Named moves come first, each a turn or a mirror and shown by rows before and after it. Which of them, in which order, take the first row of each pair that follows to the second? Write the first one first, as in the answered first pair.
kidir:
[ 31 -31 -11  -7 -24   1 -33  10  -2  38 -13   4 -11] |-> [ 22 -36 -24 -18 -19  -6 -22  14   0  38 -12   7 -12]
[-28  16  19   6  29   6  25 -29   8 -19  16   8  13] |-> [-24  19  22  11  28   9  22 -30   8 -16  16   8  12]
[  6   4 -15 -15 -12  -4  10   8  -9  30 -10  17   4] |-> [ 15  10   1  -3 -19   3   0   1 -13  30  -9  13   2]
bamum:
[-29  -3  39  15  41  31  31   2  -8 -28  -7 -11  24] |-> [-18 -28  28   4  40  22  13   5  -1 -49 -13 -29   6]
[-13  33   3   6 -13 -10  13  -7 -31  17  31   8  -3] |-> [-27  24   3   7  -1 -12  17 -13 -27   1  35  -1  -9]
[-20 -18 -16 -13 -34  -1 -30 -18  -3 -10   9   3  -3] |-> [-12 -13 -15 -13 -41   2 -31 -16  -5   2  10  11   1]
kivob:
[-37   3  18   9  18  -3   2 -19  12 -38   8 -24 -22] |-> [-48   5 -17 -17  21 -14  32   0   8 -14   6   1  -7]
[ 21 -26  12  -1  20 -17  -5 -11 -24  -6   6  -9 -16] |-> [ 10 -27   3  -8  28 -22   8  -8 -25  -4   5  -6 -13]
[-27   8   0   0 -19  -1  17 -27  27 -15   4 -16 -26] |-> [-30  11 -17 -10 -20  -7  31 -18  23  -2   4  -3 -20]
Pairs:
Between the rows of a pair lie 2 to 3 moves.
[-24  -6   3  -9  -1   5   4   4  14 -28   1   4  -5] |-> [-21   5  -6 -13  -5   6  14  11   9  -9   1  20   5] -> kidir then kivob then kivob
[ 38  22  25  39 -26   4 -15  -2   2  31  -5  12  15] |-> [-31   9 -24   0  17 -24  49  17  11  21   1  24  22] -> bamum then kidir
[-40 -18  79   9 -17  24  26 -42  -8 -16   5   2  -6] |-> [-53 -40  59  -9  -5  11  30 -36   0 -36   1 -11 -18] -> kivob then kidir then bamum
[-15  33  55  67  -1  21  -1 -27 -15 -12  26   3   7] |-> [-14  -7  43  51  13   5 -20 -26  -3 -56  22 -32 -23] -> bamum then bamum
[  1 -32 -14 -22   6 -21 -21  10   5 -22 -20 -11 -16] |-> [ 31   5  24  11 -20   4 -37   1  -6  11 -16   6   1] -> kivob then kidir then bamum
[-16  18   0 -23   9 -10  32   6  -9  30   6  23  25] |-> [-17 -25 -14 -41  23 -26  12   5   4 -15   1 -13  -5] -> bamum then bamum then bamum
[  8  -5  12 -12  20  17  -9   1   3 -10  -9  -4 -24] |-> [ 21   5  12  -8   8  21 -12   5  -1   7  -9   8 -16] -> bamum then bamum
[46 -1 10 -5  3 14 -8 17  7 19  1 -2 13] |-> [ 1 11  6 -6 26 13 32 16  6 15 12 10 24] -> bamum then bamum then kidir
[-13  36  -3   8  15  -7  26  17 -23  20 -17  21  31] |-> [-15 -13 -19 -11  31 -26   5  13  -8 -33 -25 -23  -5] -> bamum then bamum then bamum
[-29 -29  -4   0  34 -17  -4  12  18 -33 -13 -27  23] |-> [-16 -34 -15 -12  25 -21 -10  19  19 -28 -18 -25  21] -> kidir then bamum then kidir
[-44 -11 -11 -12  21  -3  19   1  -2 -26   7  -6  -1] |-> [-42   8 -10  -8  14   2  31   4  -9   1   9  14  11] -> kidir then kivob then kivob
[ -4  -7  19  18  13  18  -9  -8  12 -21   0   0   0] |-> [ -4 -21 -21 -15  13   3   1  11  13 -13  -7  10   1] -> kidir then bamum then kivob
[ 18 -18 -33 -33  -8 -15  10  13  -8  21  -3   5   7] |-> [ 39  10   7   1 -25   8  -7  -3 -16  35   2  10  15] -> bamum then kidir
[-11   4  -6  15  -8  18  25  22   2  23   3  40   9] |-> [-38 -15  -4  10  17   8  29  12  11 -15   7  16  -5] -> bamum then bamum
[ 77 -27   4  -6  -5  19 -27   0   2 -18 -45 -46 -29] |-> [ 50  -6 -51 -45  -1   4  36  36  -8  40 -44  11  10] -> bamum then kidir then bamum
[-39 -10  23 -18  -8  -3  -2   8  16   4  15 -13   4] |-> [-42  -7  24 -17  -9  -2   1  10  12   9  15 -10   8] -> kidir then kivob
[  4 -20 -19 -11  -8  -4 -16  14  -6  11 -14  22 -20] |-> [  9 -23 -13  -7  -8  -2 -22  10  -3   6 -13  17 -24] -> kivob then kidir
[-36  15  -4   4  28 -21  16   3   9 -21   9  13  -1] |-> [ 6 39 19 23 -5  0 -8  2  0 10  7 31  9] -> kivob then kidir
[-46  23  27  18  16  13  18  -9  11  -6  21   0  12] |-> [-42 -18 -22 -25  23 -12  18  11  20 -19   9  -9  -3] -> bamum then kivob then bamum
[ 13  26  14  13 -16   8   0  -3  -9  38   2  27  13] |-> [-36  -8  13   8  26  -7   9 -17   4 -27   9 -14 -13] -> bamum then bamum then bamum
[ 11  -1 -19 -20  -5 -10  -4   9   0  22   2  11  12] |-> [ 17  -8 -20 -23  -4 -12 -11  10   1  14  -2   7   5] -> kivob then kidir
[ -2   0  14   7   2   0 -10  -6  -9  -6   0  -5 -13] |-> [  5 -10   2  -4  -3  -7 -14   3  -8  -5  -4  -4 -15] -> kivob then bamum then bamum
[-64  18  31  29  37   7  35 -26   5 -27  13  -9   6] |-> [  5 -33  20  14   9   0 -36 -22  15 -58  -7 -48 -35] -> bamum then kidir then bamum
[-16  20 -49 -35   6   0  -4   6  -7  11 -19  40  28] |-> [-15  51  11  16   2  28 -18 -22 -11   9  -7  35  34] -> kidir then bamum
[-44  -5   1   2  30 -11  41   7  -6 -26   8  -1  -2] |-> [-12   0  43  32  12   7  -1 -14  -5 -38   6 -20 -13] -> kidir then bamum
[  5  -6 -27 -21  -3 -10   0  17   6  13  -9   5   7] |-> [-5 22  2  6 -3  4 10  7  0 26  0 17 20] -> kivob then bamum then bamum
[ -9  24  44  38   4  17   4 -25   9 -14   8 -23   2] |-> [ 10 -30 -34 -27   2 -18  -4  12  21 -22 -11 -32 -18] -> kidir then bamum then bamum
[-51 -16 -24  -1  36 -25  37 -12   9 -24   0  -2   3] |-> [ -7 -28 -60 -30   5 -34  20  12   7   6 -14  11   4] -> bamum then kivob
[ 53   3  -4   5 -44   2 -13   7 -13  38 -24  24   1] |-> [ 12   6 -32 -14 -21  -8  31  19 -13  45 -19  42  15] -> kidir then bamum
[ -5  14  47  23   4  -1 -30  -3  -8 -16  18   8   1] |-> [ -3   8  43  17   5  -3 -37  -2  -4 -26  17   0  -6] -> bamum then bamum
[ 23  10 -34 -22 -24   6  12  18  -3  30 -14  13   9] |-> [ 27  33   7  13 -29  25   1  -1  -7  30  -8  10  12] -> kivob then bamum
[ 24  15  43  29 -23  32 -20 -11 -18  33  12  12  17] |-> [-50  -7 -14 -17  24  -1  47   9 -11  15  17  19  20] -> bamum then kidir
[ 19  11 -10  10 -18  -9 -25   4 -14  15  -4   1  11] |-> [-11  27   9  25  -2  -4  -3  -7 -15   8   7   4  19] -> bamum then bamum then kivob
[-59  26  -1 -18  37  11  19  -6 -13  -3  31  -2  48] |-> [-39  10 -40 -49  24  -4  15  15 -13  13  20   9  44] -> bamum then kivob
[-63  45   6  10  -7  -4  18  -8   9   8  38   7  18] |-> [-63  28 -28 -18  -6 -19  25  11  12  14  31  12  16] -> bamum then kivob
[ 15  33  46  48 -29  50 -40 -28  -8  23 -10  18  13] |-> [-48 -50 -44 -33  29  -7  -5  -5  18 -47 -21 -21 -24] -> kivob then kidir then bamum
[-25   9  -5 -12  29   6  24  -5  19 -12  -9   0  -7] |-> [13 32 19 10 -3 26  2 -8 11 17 -9 14  5] -> kivob then kidir
[ 29 -15  39 -19 -27  11 -24  27 -12 -43  10   2 -16] |-> [-12 -25  15 -38   1  -3   9  32  -6 -58  12   1 -16] -> bamum then kivob then kidir
[ 22 -24  -9 -21 -33   6 -21  10 -18 -15   2 -14  -4] |-> [-15  19  12   1 -24  22  18   3 -30  10  17  15  25] -> bamum then bamum then bamum
[ 43   5   3   2 -25  10 -28  10  -9  31 -15   8   9] |-> [-11 -34 -34 -31  18 -17   5  18   5 -15 -14 -15  -8] -> kivob then kidir
[-12  -5  24  17  11   2  -1 -19   1 -25  -2 -24 -10] |-> [-20 -18  -4  -5  18 -12  11  -6   3 -24  -4 -21 -12] -> bamum then kivob
[ -2  -7 -33 -27   0  -6   9  28  16  27 -12  -1  -6] |-> [-13  27  -1   3  -2  12  20  15   7  42   0  14  12] -> kivob then bamum then bamum
[-35   3  -8  -2  11   0  25   6 -11   3   4   5   7] |-> [ -5   4  27  26  -3  16 -10 -10 -12  -8   5 -10  -4] -> bamum then kidir
[ 31 -24  -3  -8 -15  -5 -25 -10  -5  11  -6 -17 -24] |-> [ 14 -20 -31 -26 -10 -15   3   6  -7  30  -6   5 -11] -> bamum then kidir
[  6   3  36  26  15  16 -30 -18   5 -30  -7 -17  -8] |-> [  1 -31 -29 -25  21 -14 -15  12  10 -30 -20 -14 -14] -> kidir then bamum
[  4   4  11  15  -4  15  -4 -43  -2  -9 -11  17  12] |-> [-11 -22 -20 -11   9  -3   8 -32   5 -23 -15  10   3] -> bamum then kidir then bamum
[ -1 -14 -34 -41  -3   2  -2  19  14 -15  -9   0  11] |-> [ 23  21  18   6 -22  33 -25  -3   4   0  -2   5  21] -> kidir then bamum
[ -3 -25  -6  -9   3 -11  -9   0   8 -20   1 -23 -23] |-> [  9 -23 -26 -24  -8 -14  -5  12   4   4  -4  -7 -14] -> kivob then bamum
[ 33 -32 -36 -51 -42   9  -3  30  -1  54 -15  52  23] |-> [-77 -14  -8 -27  28   8  67   3   2  11  10  40  33] -> bamum then bamum then bamum
[ 24  13  22  30 -35  -6 -25 -32 -15  37 -19  39  33] |-> [-45   2 -18  -1  10 -31  37 -22 -10  21 -12  46  40] -> bamum then kidir
[ 37  -9 -21  -4 -21  -5 -17  14 -10  15  -5  21  -1] |-> [  0 -31 -10  -1  13 -12 -11  -2   1 -37   0 -13 -19] -> kivob then kivob then kidir
[  2 -16 -38 -27  -2  -4   5  12  -9   9 -14  -8 -33] |-> [ 27  -3 -19 -12 -20   8 -18   7 -11  22 -14  -7 -32] -> bamum then kivob
[ 22   6  28  12  -7  26 -16   1  -6   2   2   1  13] |-> [-13 -17 -16 -25  20   1  19  17  -1 -14   0   2  10] -> bamum then kidir then bamum
[ 14 -18  16  19 -33  20 -15  -6   6 -23 -10 -32 -29] |-> [ 22   6  23  28 -47  31  -8  -4  -4   8  -9  -8 -12] -> bamum then bamum
[ 30 -20   4  -5  -7  -1 -14  11   1  -2   4  -4 -14] |-> [ 18 -14 -15 -14  -6  -8   3  22  -4  12   4   9  -3] -> bamum then kidir
[-20  14  -1  11   8  -2  27   4  -2   7   4  14  11] |-> [ -9  11  24  30   4   6   7 -10   1  -7   5  -2   2] -> bamum then kidir
[-54 -10 -26 -10   3 -19  46  -1  -1 -19   7  -9   0] |-> [-19  36  26  37 -29  14  23 -16 -16  17  15  11  19] -> kivob then kidir then bamum
[ 36   3 -12   9 -12   1   5  13   3  11 -16   4  -3] |-> [ 29  13  11  28  -8  12   3   3   1   4 -11  -1  -3] -> bamum then kivob
